In the data rows, the value 128 means zero.
In the table below, every row is followed by its label. The labels come from one hidden rule.
[144 172 108 140  79 123 241 218  89 116 127 121 123  38 200 109 120 154
  62 146  93 136 133 140 102  86 123 149  88  77] jam
[151 129  74 107 114 143  16 149 115 145 135 121 136 147 138 141 145 101
 109 156 144  98 154 166  70 106 138 131 114 147] bean
[134 122 146  90  92 114  90 108 129 118 117 146 134  97 119 112 134 153
 177 150  91 184 104  53 151 122 143 153 134  95] bean
[102 111 133 134 176 131 224  22 102 153  90 108 132 153 127 144 124 216
 145  71 147 172 139 135 157 146 122 114 120 224] jam
[107 132 175 145 100 131 119 154 152 127 144 119 133 127 204 164 123 122
 135 110 136 170 121 170 159 139 100 130 109 147] jam
[132 161 181  68  94 112  58 195 139 136 154 181  94 144 186 150 148  93
 125 132 112 157 136 183  60  62 118 156 121 147] jam
[126 111 112 132 157 122  91 113 108 136 113 122 148  86  94 137 139 154
 156 137 139 100 125  75 155 142 147 120 157  71] bean
[133 127  63  73 167 115   7 104 126 114 119 121 144  46  13 109 144 173
 171 159  89  94 101 100 139 131 157 163 146  52] tent
[100  70 130 182 155 145 202  20 109 141 145 130 113 112 158 174 113 117
  46  82 192 211 150 105 172 118 120 111 124 182] jam
[104  88 125 134 179 142 176  13 129 121  98  80 150  99 113 142 111 145
  26 128 167 116 125  60 178 137 133  81 123 158] bean
[161 166 165 162  97 113  59 181 112 129 138 156 100 166 136 131 151  89
 132 155 102  85 110 183  80 114 105 137  99  99] jam
[164 162 150 145  88 116 161 226 178 133 191 160  92 206  50 119 141  19
 161 137  93  75 153 250  95  88 127 152  57 111] jam
[144 147 155 136 131 145  74 156 154 141 160 188 114 138 162 162 133  52
  60 128 124 104 147 181  76 111 116 117 115  85] jam
[136 106  81  93 102 132  91 131 147 115 118 114 121 109 112  95 134 174
 178 127 124  44 112 107 137 115 143 134 150  92] jam
[163 168 142 113  90 104  27 255 165 126 136 155 112 137 119 131 153  55
 129 178  90  32 133 187  62  78 140 159 102  31] jam
[134 145 184 151 116 125 216 102 136 119 118 143 104 112 133 158 128 149
 102 111 140 179 113 211 126 143 118 137 114 169] bean
[126 165 133 103 113 119  96 142 145 105 139 123 141  90  58 132 130 109
 168 132 105 137 127 137  86 136 129 154 146 140] bean
[112  71  97 188 154 159 225  23 101 123 117  81 137 164 209 152 118 152
 107  94 165 191 124  67 153 181 112 122 110 194] bean
[139 126 116  11 174 109 137 113 141  73 111  51 129  71   0  89 158 209
 190 171  66   6  95  65 186 129 173 143 165   2] bean
[105 127 135 116  87 108 114  90 127 119 125 114 128 134 124 108 129 170
 194 103 129 155 115 100 154 133 142 137 134  29] bean
[149 174  56  44  87 100  61 116  97  81 130  68 134  24  56  36 147  82
 182 151 119  73  93   7 117 165 153 155 210  71] bean
[105 161 125  81 141 133 130  37 119 152 118 143 128 122  91 122 107 242
 146 117 132 191 132  64  75 138 143 115 120 255] bean
[122 109 125 140  94 104 121  80 126 121 131 147 136  70  74 143 132 161
  77 127 125 130 129  64 152 121 145 136 139 124] bean
[ 79  87  76  81 159 152 220  18  93 135 105  90 138 116  45 113 112 157
 159 158 166  41 102  47 121 153 157 124  92 101] bean
[104 138 124 117 145 132 132  47 116 123 132 147 136 119 120 133 124 113
 168 137 113 136 133 142 133 179 144 105 127 181] tent
[100  99 100  89 138 128  69  59 112 105 117 113 150  48  84 132 132 236
 198 132 111 117 102   6 181 145 159 160 178 170] bean
[ 87 118  88 167 184 158 119  47 123 142 117  21 146 156 141 144 118 138
  60  95 203 206 113  40 147 205 125 101 135 255] bean
[128 179 125 143 136 120 127 163 127 113 126 148 120 166 195 178 120 163
 151  86 188 105 144 178 148 164 134 101  84 211] jam
[111 141 140 171 150 129 226  70 122 121 152 117 125 131 149 134 110 125
 132 118 172 206 131 132 151 147 135 123 141 230] bean
[102 100 111 137 164 144 113  51  83 118 106 103 143  92  85  97 140 167
 188 110 120 167 113  81 146 165 128 126 137 180] bean
[127 122 113 122 114 119  43 198 126 104 130 128 121  85  91 132 149 177
 207 136 140  64 131 192  97  62 142 132 147  72] jam
[118 142  86 121 121  99 123 118 150 123 153 154 131 115  49 123 136 159
  71 117  98 141 116 145 111 108 134 128 155  53] bean
[136 144 132 145 104 120  88 205 105 131 137  73 147 154  42 131 147 180
 120 162  61  71 127 215  94 151 164 145 155  32] bean
[123 129 125 130  80 145 107 147 152 126 135 142 114 138 211 141 114 132
 127 124 151 119 129 170 120 120 110 110 143 123] jam
[133 140 131 151  94 149 139 181 141 140 138 151 110 177 226 145 120  56
 107 104 146 137 129 158 132  94 114 109  94 150] jam
[165 148  45  36 112 105  14 228 157 105 116 133 149  42   0  90 162 191
 255 169  63   0 100 141 113  72 177 177 157   0] bean
[126 136 125  99  99 124 107 187 131 139 120 133 129  91  70  88 148 111
 175 167 111 138 114 144  91 123 119 132 130 129] jam
[113  99 138 141 174 151 184  74  96 139 104  85 143 102 166 132 112 135
 148  69 164 163 127  48 166 139 133 107 136  97] bean
[111 147 118 136 133 111 167 116 123 138 147 153 115 122  96 120 132 118
 123 139 118 146 132  95 142 116 125 117 152 128] bean
[120 156 185 164 132 145 219 106 119 136 133 113  86 116  27 150 100  73
 183 118  88 159 160  75  97 111 125 112 138  82] bean
[124 132 171 173  75 141 140 196 147 138 144 135 102 153 144 123 114 100
  42 110 151 148 164 175 124  82 104  99 109 167] jam
[152 120 148 106 105 102   4 151 155 122 145 213 112 168   0 131 133  93
 123 182 103 105 121 151 130 166 132 152  82  57] jam
[161 216 135  70  98 102  12 153 175 123 105 121 100 154  20 126 159 111
 154 159 108 134 145 151 130 145 126 159 127  15] jam
[109 110  89  99 176 143 206  72 134 131 108  50 123 153 112 167 131 119
 166 135  86 150 120 107 173  81 118 141 165 174] jam
[145 177 127 159 110 140  47 224 152 108 168 125 108 218  54 115 153 110
  91 130  91 118 162  92 150  93 158 115  72 193] jam
[143 121 126  90  97 142  95 124 126 137 120 158 113 168 134 147 141  82
  59 124 122  76 120 144  71 143 141 126 137 140] bean
[109  80 177 150 166 111 198  94 133 108 109 186 143  77 106  93 143  56
 134 103 126 198 149 201 137 136 129  86 135  98] bean
[122  86 163 209 148 146 181  50  98 144 146 121 136 104 205 146 111 149
  86  90 181 218 158  73 195 140 123  96 124 191] bean
[138 183 175  98  99 112  84 144 140 138 154 149 114 195 197 160 118  86
 125 170 141 136 147 210  77  86 123 119 119 157] jam
[120 111 138 122 121 121 129 121 115 127 101 117 123 136 122 136 140 130
  58 128 138 157 126 108 146 127 122 137 107  86] jam
[113 102 150 114 140 148 108 148 104 115 124 114 127 118 111 108 129 158
 156 139 121 165 119  93 133 145 113 118 100 126] crow
[120 143 183 125 164 123  70 145 148 147 124 137 105 106 126 111 120 139
 149 147 110  45 150 197 144 148 129 148 124  74] jam
[141 142 109  47 111 115  82 156 153 126 105 104 129  89  50 102 146  85
 127 112  98 139 139 126 107 111 131 143 115  69] jam
[161 219 109 185  86 103  77 234 143 142 145 222 107  74  34 158 128  93
 186 201  56  70 102 223  68  77 116 139 134  78] jam
[123 104 148 110 151 136 120 167 114 138 126  97 138 114  49  94 145 155
 162 143 129 133 113 119 130 160 142 144 145 106] jam
[144 133 224 185 136 133 160 154 148 148 151 136 146 128 255 169 125  85
  31 101 128 130 154 115  95 128  98 102 107  75] bean
[121 109 170 158  81 139 155 183 127 149 138 151 119 148 166 110 133 136
  67 148 164 161 170 148  87 105 104 108 118 145] crow
[127 119 132 146  79 145 162 149 143 133 147 138 109 137 171 127 116 150
 101 109 150 121 138 188 141 104 119 108 146 168] jam
[116 121 133 117 119 137 135 105 138 120 121 144 148 102 182 138 124 125
 129 148 102 128 133 125 138 151 143 148 149 176] tent
[175 130 193 157  63 151 206 219 147 142 127 229 112 165  80 187 116   0
  77 157 153  72 157 166 139 111 120 114 103 113] jam
[125 136 158 164  80 139  82 137 115 122 139 133 108 146 102 145 122  72
 127 135 103  93 145 184 116 102 100 121 111 157] bean
[137  91 175 155 112 124 134 205 107 142 159  83 115 142 213 118 135 134
 155 132 171 154  96 134 167 149 135 122  92 126] crow
[121 124 155 105 118 134 126 203 143 117 106 124 135  64  55 106 125 177
 175 156 119 148 128 114 104 110 127 117 139  68] bean
[163 182 128 118 111 101  83 200 138 124 150 135 118 125  61  99 152  54
 166 160  86  99 114 170  89  86 135 163 125  52] jam
[133 159 186 101 157 135 164 177 129 128 154 171 126 137 165 140 129 100
  89 128 151  77 138 126  96 109 112 133 121 140] jam
[124 115  91  13 172 119 111 133 119 115 105  56 153  71  76 108 139 187
 224 172 110 125 121  30 189 155 136 149 185  26] bean
[126 139 127 124 145 144 126 152 117 133 137 108 125 132  29 102 129 117
 120 102  92 145 117  91 167 141 146 134 124  76] jam
[138 167 200 177 147 157 229  89 125 151 150 188 101 254 255 170 119 173
  30  94 199 178 162 159 132 152 106  75 126 146] bean
[ 83  52  51  92 201 130 238   0 112 128  96  64 170  31  49 100 118 164
 195 110 203 106 110 107 161 200 133 109 163 215] bean
[162 150  51 134  61 111 129 158 139 132 131 160 130 130  93  70 112 191
 106 173 109 104 112  70 139 117 132 148 106 150] jam
[113 123 149 124 118 144 140  72 101 151 142 132 146 149 180 159 139 121
  97 121 173 139 133  90 197 141 126  85 143 123] tent
[140 122 118  95 157 104 108 118 120 122 116 130 146 115  60 102 131 185
 195 128 120  86  95 117 147 139 137 127 155  51] tent
[129 117 134 164 113 130 157 121 137 147 139 127 127 162 151 158 128  70
  82  92 127 114 140 164 115 131 107 109 104 148] jam
[154 134 108 147 173 122  57 191 118 110 129 137 131 132 111 110 136  73
 172 143 109  49 113 138  80 128 141 151 131  26] jam
[128 114  27  60 170 109  52 187 110 101  90  92 149  35  77 128 148 200
 229 137  86  63  98  57 130 183 125 165 148  80] jam
The hidden rule looks at only part of the columns. Which column or columns, counting from 0, in order?
1 7 12
Here are more rows. What is the label of each one?
[110  79 161 156 126 126 255  75  65 140 113  80 152 132 192 142 105 104
 100  76 173 216 112 104 168 206 150  99 136 222] bean
[129 144 115  90 169 118 174 107 109 100 100 106 144  81 139 104 119 146
 134 139 102 107 119 124 122 157 152 133 167 133] tent
[117 145  99  75 128 135 120 234 134 125 133 149 141 149 156  59 128 190
 173 148  75  61 127 164  85 111 135 156 164   0] bean
[128 139  53  67 196 132 110  79  88 120 112 117 156  42  34  75 131 192
 206 145 125  58  98  59 171 120 157 165 167 112] tent
[138 147 162 173 120 127 138 101 146 129 116 160 111 134 159 133 139 116
  87 118 139  78 126 173 110 144 125 151 127 138] bean
[127 128 213 109  97 131  52 255 169 146 163 232  66 178 207 158 107  13
 117 172 144 150 143 189  15 108 131 130  79 217] jam
[138 132 165 124 141 138 178 103 119 130 141 149 121 187 217 134  99  96
  43 115 162 171 135 161 130 153 121 109 104 218] bean
[135 144 128  33 112 109 117 194 155 133 133 115 124 115  96 139 150 123
 113 168 109 110 140 112 126 116 124 138 153  29] jam
[132 137  90  88 118 121  21 194 110 117 109  94 145 103  36  99 134 154
 205 158 104 117 104 119 125 133 124 140 145  18] bean
[125 154 118 131 157 129 153  83 104 112  73  90 150 128 143 121 129 146
 158 133 111 104 106  83 136 150 134 137 137 164] tent
[103 132  93 137 190 125 112  76 102 132 144 117 153 181 120 124 107 110
  96 105 166 170 125 130 145 125 125 122 147 147] tent
[147  83  63  99 199 110  74 113 130 103 138 157 148 108 127  82 134 157
 251 159 127 170 133  90 101 128 104 127 132  65] bean
[140 131 157 103 119 117 118 129 124 128 139 126 132 144 115 129 113  83
 161 128 134 123 139 168 114 110 124 153 126 142] bean
[110  97  80 135 147 128 126  50 117 108 112 105 145  65 116 131 128 189
 159 124 125 148 113  99 179 149 156 147 159 162] bean
[157 168 136  82 103  95  69 224 156 120 140 135 122 174  74 102 146 114
 174 163 100  59 117 146  76  94 129 163 118   0] jam
[142 152 122  18 150 120  80  77 126 126 123 119 127  87  86  93 159 175
 162 149 110  73  86 164 119 128 144 150 141  81] bean
[145 186 143 165  94 151 168 184 172 110 117 203 107 201 255 141 148 156
 104 142 124 188 105 150  87 110 116 103 116 193] jam
[ 53  65  23 106 233 123 104   5  84 113  91  90 167  39 212  70 125 241
 214 102 118 171 101  98 255 168 173 157 125  95] bean
[137 131  67 113 129 117 122 183 126 120 106 130 117 107 167 118 130 129
 161 107 146  73 141 118 138 117 127 124 116 219] jam
[141 187 169 166  77 115 122 213 149 133 124 168 116 186 219 142 138  86
  97 176  86  66 151 194  85  91 130 144 111 109] jam
[135  89  82 104 111 109  97 106 123 107  92  92 179  78  80 137 130 203
 142 173  90 117 119  92  87 182 161 123 167 123] bean
[ 92  88 103 128 147 141 154  27  89 128 112  97 150  76 196 142 110 113
 115 105 127 201 123  86 188 169 140 120 154 182] bean
[165 180 181 147  60 121  83 161 167 143 167 175 104 145 150 130 134  65
  91 130 105  75 137 190  59  76 117 126  85  52] jam
[115  99  60 104 112 142  76  88 121 110 101 132 156 111  53 142 125 220
 190 147  96 100  82  87 149 151 128 135 149  45] bean
[150 129 137 127 176 164 253  93 138 138 124 151 146 112 187 107 140 134
  86 123 131 244 125 152 157 108 107 155  97  84] tent
[105  95  89  62 151 144 174   0  98 116 125  86 161  93  75 116 132 234
 255 108  69 136 123   0 157 179 158 141 166 106] bean
[ 74  48 146 151 139 166 255  11  92 122 117  81 146 151 180 128 100 207
 153  88 196 208 125  81 198 194 130 103 161 161] bean
[125 129  78 122 156 136 194 177 121 148 120 122 128 140 110 118 126 118
 133 108 138 151 119 116 157 141 144 110 110 134] jam
[128 103 155 145 115 139 162  80 120 124 139 146 148 147 185 151 101 106
 124 121 143 199 139 129 137 147 128 124 123 179] bean
[139 120 133 155 111 127 100 151 131 131 128 127 109 149 185 131 137  99
 102 144 126  92 124 158 104 127 118 137 114 112] jam
[144 148 107  67 120  96  28 167 130 117 115 109 132 151  78 100 146 118
 209 165  91  63 104 109 113 106 135 170 136   0] jam
A new table starts here. Each row of this table is followed by its label. One hidden rule gives the labels. It looks at one to three of the table's principal directions, none of them among the few with the most spread.
[118 181 206  90 148 168 156 110 132 171 180  49  64 150 111 112  99 198
  89 126 185 127  71  64 154  85 207 128 127 107] On
[159  93  84 103 127 107 132 129 133 109 104 163 140 119 122 146 148  94
 134 155  86 130 165 150 103 145 109 117 124 100] CC
[197 115 107 116  98 111 145  96 212 141 117 136 168 120  86 176 106 116
  93  77 118 128 146 121 105 130  84 104 133 141] CC
[108 148 129 162 128 110 120 151 130 125 119 134 124 128 143 118 104 116
 140 109 130 140 139 156 140 125 150 160 164 160] Yt
[106 138 116 133 109 126 119 107 141 108 168 116 101 147 130 129 135 131
 156 120 177 131  89 128 107 129 117 132 134 140] Qv
[164 119 108 118 119 115 122 131 165 133 124 157 174 131 114 170 151 104
 127 110  96 123 153 135 119 148  77 108 130 138] Hq
[114 117 107 133 130 127 132 140 105 148 140 146 161 136 104 137 175 141
 123 134 120 110 122 130 140 112 104 121 117 140] UZ
[ 77 134 130  91  95 145 115 118 178 139 133 137 146 153 133 107 164 140
 116  79 129 126  97 108 142 110 141 136 113 159] Gf
[147 146 178 116 161 152 115 150 122 136 118 118 148 128 141 136 124 127
 119 130 110 121 146 112 162 153 136 118 114 121] CC
[ 56 156 162 155 155 149 141 174 114 165 142 113 133 137 117  89 126 174
  88  78 157 102  90 131 217  68 219 196 130 228] CC
[111 117  80 157 120  95 108 135 121 104 120 143 123 126 143 116 133 108
 157 144 113 132 144 156  95 122 121 135 134 127] UZ
[145 168 188 136 168 166 124 130 122 144 161  54  99 123 158 123  99 168
 132 156 140 103 114  71 138 135 160 125  89  91] Gf
[205  90  86 112 109  98 124  92 154 103 122 141 137 112 123 168 113  87
 152 166  98 139 169 135  64 173  45  71 127  62] Qv
[161 143 124 151 127 124 144 130 158 157 125 114 153 115 112 155 112 140
 109 113 114 114 150 114 124 118 121 133 123 124] On
[139 161 151 110 119 145 120 121 133 156 171 113 134 146 124 159 153 143
 131 127 119 115 111  89 118 120  74  92 118 114] UZ
[ 98 144 143  75 114 124 116 154 147 163 122 149 150 148 131 111 134 121
 104  92  81 121 138 134 181  91 131 130 147 161] Yt
[ 57 183 116 189  98 112 128 125 139 122 144  91  74 139 150  83  86 150
 149  79 198 133  83 140 120  75 190 206 162 177] CC
[ 97 146 138  97 114 135 143 134 138 171 138 123 144 159 115  99 169 166
 108  73 137 106  80 112 170  84 134 149 140 172] Yt
[ 74 140 125 161 101 155 144 137 147  97  93 141 111 114 201  91 143 115
 172  76 151 128 103 142 137 171 171 236 139 174] Yt
[111 107 117 155 152 132 144 151 149 140 113 127 153 113 132 116 141 146
 118 131 117 119 143 131 150 141 190 165 110 140] Gf
[157  83  68 161 138 123 145 153 111  89  54 183 179  94 149 138 179  85
 154 127  92 101 165 169 121 182 108 187 105 142] Gf
[167  76  72 131 113 111 143 120 147 105  75 181 179 110 113 148 166  95
 130 112 105 126 154 157 106 165  88 136 122 133] Yt
[ 51 147  71 186  57  82 110 112 179 140 148 124 110 131 141  95  83 131
 145  90 137 147 123 149  91  65 133 153 163 162] Gf
[155 139 144  84 158 127 126 139 101 134 140 123 126 149 105 144 146 128
 121 153 125 119 131 125 144 122 123 103 128 102] Gf
[144 115 130  62  97 155 155 104 183 169 120 124 171 135 125 122 172 152
 106  85 104  93 106  83 150 129  98 129  98 118] Qv
[ 71 126 139 121 136 147 134 141  76 107 134 152 102 138 121 116 151 125
 130 143 170 147 106 152 153 128 173 155 139 145] Yt
[109 155 144 139 136 175 133 172 145 130  86 148 149 103 206 137 177 112
 151 125  57 111 167 105 133 181 162 199  94 117] Gf
[130  98 105 101 117 116 154 119 134 138 113 133 130 124 111 104 120 134
 108 115 128 116 121 141 150 105 139 144 135 138] Gf
[112 124  88 172 115  77 123 128 125 127 151 143 113 139 101 134 119 125
 139 133 145 163 129 166  93 101 122 115 182 148] On
[135 113 166 127 164 131 124 119 110 120 163 105  88 129  99 131  87 144
 103 167 161 159 118 124 131 126 169  81 134 122] UZ
[ 92 180 146 130 101 145 114 144 161 154 130 125 154 146 163 123 152 133
 142  70 114 109 115 109 149 120 114 163 131 160] Qv
[ 87 156 147 146 113 102  99 143 128 155 166 139 117 152 120 127 108 130
 122 110 120 166 123 144 133  90 115  94 186 172] UZ
[169 116 149 106 106 132 149  81 197 151 161  95 122 129  98 140  86 155
  96  87 159 133  93  96 125 123 109  95 136 148] Qv
[235 126  78 128  99 125 156 105 180 150  79 128 212  99 123 184 150 112
 131 103  75  68 175 100  92 157  23 131  81  74] CC
[149 119  56 172  74 116 133 104 157  92  87 152 138  97 178 142 150  90
 185 117  99 119 149 134  44 168  61 166 114 101] UZ
[ 90 124 100  86  93 127 120 127 147 120 111 163 146 149 135 111 176 111
 135  91 118 119 114 140 137 117 117 151 126 150] Yt
[111 111  86 172 138 112 121 162  96  90  81 171 134 107 163 122 153  89
 163 149  96 135 167 172 109 157 143 174 133 133] Hq
[ 65 111 108 223 163 105  96 168  36  66 116 161  93 112 144 103 111 100
 161 175 156 165 140 199 119 133 176 154 152 173] Qv
[ 95 153 160 117 139 151 129 107 107 130 191  86  81 157 102 125 134 171
 123 146 204 134  69  97 128 103 162 112 118 118] UZ
[ 78 132 188  80 154 158 129 127 136 125 164  97  83 150 109  94  94 157
  87 118 190 138  82 119 194 102 230 137 123 167] CC
[123 153 179 121 168 147 127 154  82 137 133 110 106 132 149 120 126 138
 136 165 126 136 135 119 155 147 163 130 138  97] CC
[133 131 148 103 121 153 121 137 172 135 108 153 167 129 130 146 150 117
 101  81  96 124 134 113 148 138 123 130 110 168] Qv
[148 209 177  66 151 124 112 114 118 170 212  46  85 191  79 138 116 180
 108 139 176 102  79  74 138  48 128  72 129  87] CC
[ 86 151 111 146 124  59  96 128 110 136 175 107  81 164 100 101  75 135
 139 160 159 172 130 164 109  66 152  87 196 109] On
[ 90 147 133 131  97 151 170  86 168 140 167  64  76 131 114  92  85 183
 107  75 225 103  47  98 147  74 190 190 117 169] Hq
[104 137 221  99 164 182 131 114  98 138 182  80  84 140 103 113  92 177
  84 140 197 138  70  88 184 114 186  96 109 145] On
[149  89  96 134 143 100 110 119  91 103 126 140 130 124 106 129 128 114
 135 178 121 134 144 148  99 127  96  77 117  99] On
[124 135  96 184 122  83 111 109 124  90 155 101  77 129 134 122  76 117
 173 159 179 157 127 157  72 131 133 123 161 104] On
[ 63 211 131 119  63 119 100 108 117 121 157 112  82 178 177 101 143 120
 203 102 176 147  85 126  95 118  84 150 181  96] Yt
[165  68 108  97 137 131 129 107 103 102 110 163 142 120  96 148 167 114
 114 168 111 140 137 129  97 153  92  70 100  96] On
[137 145 113 187 130 116 138 142 121 117 100 116 129 109 158 116 104 121
 156 107 140 111 135 149 128 139 133 188 141 147] Gf
[209  68  86 120 154 105 154 137 154 146  75 140 188  88 109 146 120 116
 100 156  51 100 201 135 131 148 118 115  97  88] Qv
[109 112 134 134 165 121 106 153  44  75 116 168  83 129 127 129 140  94
 140 191 129 174 144 169 109 143 159 110 148 119] Ke
[143  62  46 141 123 104 147 110 118 102 103 153 148 112 108 124 173 123
 142 159 125 114 134 148  85 140 111 132 100 103] UZ
[184 135 122 138 126 121 110 100 137  91 145 131 115 131 115 186 130 103
 149 150 143 153 136 121  55 164  73  78 127  93] On
[142 153 110 153 106 116 123 112 137 106 116  92  95 113 173 104  79 116
 164 116 136 105 125 125 100 121 111 164 123 115] Yt
[110 123  56 176  42 101 132 112 213 133 102 170 171 112 155 138 139 100
 153  48  98 131 139 148  85 132  65 172 153 181] UZ
[155 201 161 165 119 121 131 104 152 165 184  48  98 143 102 141  56 173
 111  86 189 109  87  92 122  65 115 121 144 148] CC
[ 92 133 149 111 144 147 111 168  89 153 109 156 172 138 140 110 179 132
 119 126  81 110 137 126 179 120 122 127 112 144] Qv
[197 174 127  84  89  85 105  61 151 123 181  82  80 163  86 169  62 114
 140 145 168 151 124 109  54  96  40  33 163  43] Yt
[ 49 117 117  96 129 150 125 174 103 162 103 180 183 142 131 101 221 139
 108 122  71 108 135 130 183 103 157 155 101 152] Gf
[104 138 148 179 128 145  98 125 129  69 129 133  88 108 171 141  89  94
 160 146 154 172 141 141  90 179 153 137 128 131] Gf
Here are more rows. What is the label of each one?
[194  45 112 180 202 118 151 152  72  62  83 141 104  64 158 125  89  92
 153 206 113 133 172 179 123 213 162 151 122 119]: Gf
[144 120 103 130 106 111 140 111 170 148 142 122 144 126 108 144 117 135
 120 114 126 123 132 123 115 116 107 119 132 126]: UZ
[109 195 162  73 104 149 122 114 165 170 161  83 120 170 130 118 145 165
 118  86 141 103  87  73 142  82 130 129 118 114]: Qv
[131 147 174 121 125 136 129 126 176 153 133 107 127 127 120 126  71 140
  88  85 132 142 128 114 160 111 161 123 144 162]: Hq
[ 75 171 148  93 110 122 109 133 129 157 151 113 111 166 124  95 125 147
 116 103 133 130 103 118 154  65 147 124 149 140]: Hq
[145 123  68 214 101 105 141 114 135  82 115 125  97  88 162 136  84  98
 175 121 149 120 134 158  69 142 104 186 136 150]: CC
[136 156 116 134  99 118 124 114 161 146 143 110 143 140 139 135 130 133
 152 104 132 114 121 114 113 128  84 130 135 114]: Qv
[124 133 114 124 122 135 136 139 113 141 116 144 168 136 121 133 174 131
 131 109 124 100 122 129 149 125  99 147 117 139]: Yt
[110 112 137 131 117 150 141 132 151 134 120 146 135 109 146 128 131 126
 118 112 109 134 131 124 142 146 143 149 123 155]: UZ
[ 84 128 161  57 128 143 109 147 117 151 135 154 147 156 129 112 161 125
 114 133  97 137 131 125 181 124 132  99 133 123]: Hq
[ 38 109  83 130 111 130 131 176 121 126  80 205 159 126 152 103 205 106
 132 114  77 135 152 167 149 123 181 199 131 168]: UZ
[102 140 152  47 139  85 124 106 116 155 206  84  45 182  61 102  71 160
  93 176 178 171 101 133 142  46 191  57 187  83]: CC
[100 113 100 200 155 123 100 194  62  87  53 190 164  95 188 111 161  79
 167 142  65 121 181 182 135 165 127 182 120 165]: CC
[153 120 114 153 159 110 137 164  77 108  77 153 124 102 148 131 120  94
 145 170  90 137 185 167 123 154 147 156 147  98]: Gf
[104 146 126 148 129 139 120 167 106 142  87 159 177 126 158 121 178 119
 142 111  84 112 152 134 150 141 116 163 122 138]: Hq
[127  88 132 130 161 149 139 128 100  81 117 132  97 104 138 122 118 115
 133 173 153 136 131 142 132 170 180 147 103 118]: Hq
[164 103 132 121 134 105 122 107 115 119 149 118  96 117 107 137  65 117
 117 169 128 153 143 139 109 122 106  67 146 103]: Hq
[118 152 151 122 131 121 124  94 114 115 197  81  54 154 102 132  85 148
 138 162 210 159  88 119 102 111 150  94 153  96]: Qv
[ 51 140 160 102 101 166 145 122 122 160 127 140 138 158 118  89 189 171
 104  73 166 138  64 106 169 106 160 153 136 168]: Qv
[149 122 133 102 138 130 121 119 121 118 136 131 130 143 113 140 153 126
 129 137 135 130 117 121 119 138 107  98 121 116]: CC
[101 166 155  91 114 100  90 116 138 179 189  95 117 174  94 118  98 157
 106 139 124 148 122 105 131  58 111  42 155  98]: Gf
[136  84 116  89 146 136 140 151 140 133 102 174 182 128 108 139 184 116
 105 119  92 115 144 143 168 151 134 132 112 153]: CC
[ 47 120 139 137 147 135 103 161  55  93 109 159  91 130 165  79 144 111
 149 168 124 159 130 161 143 132 186 149 138 135]: Qv
[ 27 167 155  77 114 150 118 140  92 133 137 120  83 171 143  58 156 153
 122  97 163 123  65 122 177  64 193 171 135 162]: Yt
[159  53  61 165 143 107 129 125  63  54 104 177 114  84 140 154 133  68
 177 223 111 145 177 182  69 194  86 113 114  80]: Qv
[170 121 152 129 132 147 178  92 197 151 151  69 100 104  99 139  58 170
  78 106 171 121 108  90 133 115 189 143 113 135]: UZ
[ 93 159 155 104  94 176 123 132 135 135 121 167 156 142 154 152 198 116
 141  93 114 136 116 105 132 162  92 142 121 135]: On
[149  81  91 141 148  92 111 132 123 124 124 136 140 111 107 126 107 121
 111 172  81 128 167 144 109 107 120  78 111 117]: Gf
[149 156 164 119 137 133 115  98 124 134 189  72  89 141 100 144  76 152
 114 147 174 126 101  95 119  97 114  74 118 107]: On
[ 44 183 204  76 133 197 138 149 113 154 145 110 113 164 144  90 170 169
 107  78 175 109  61  93 215 104 205 190 115 173]: Yt
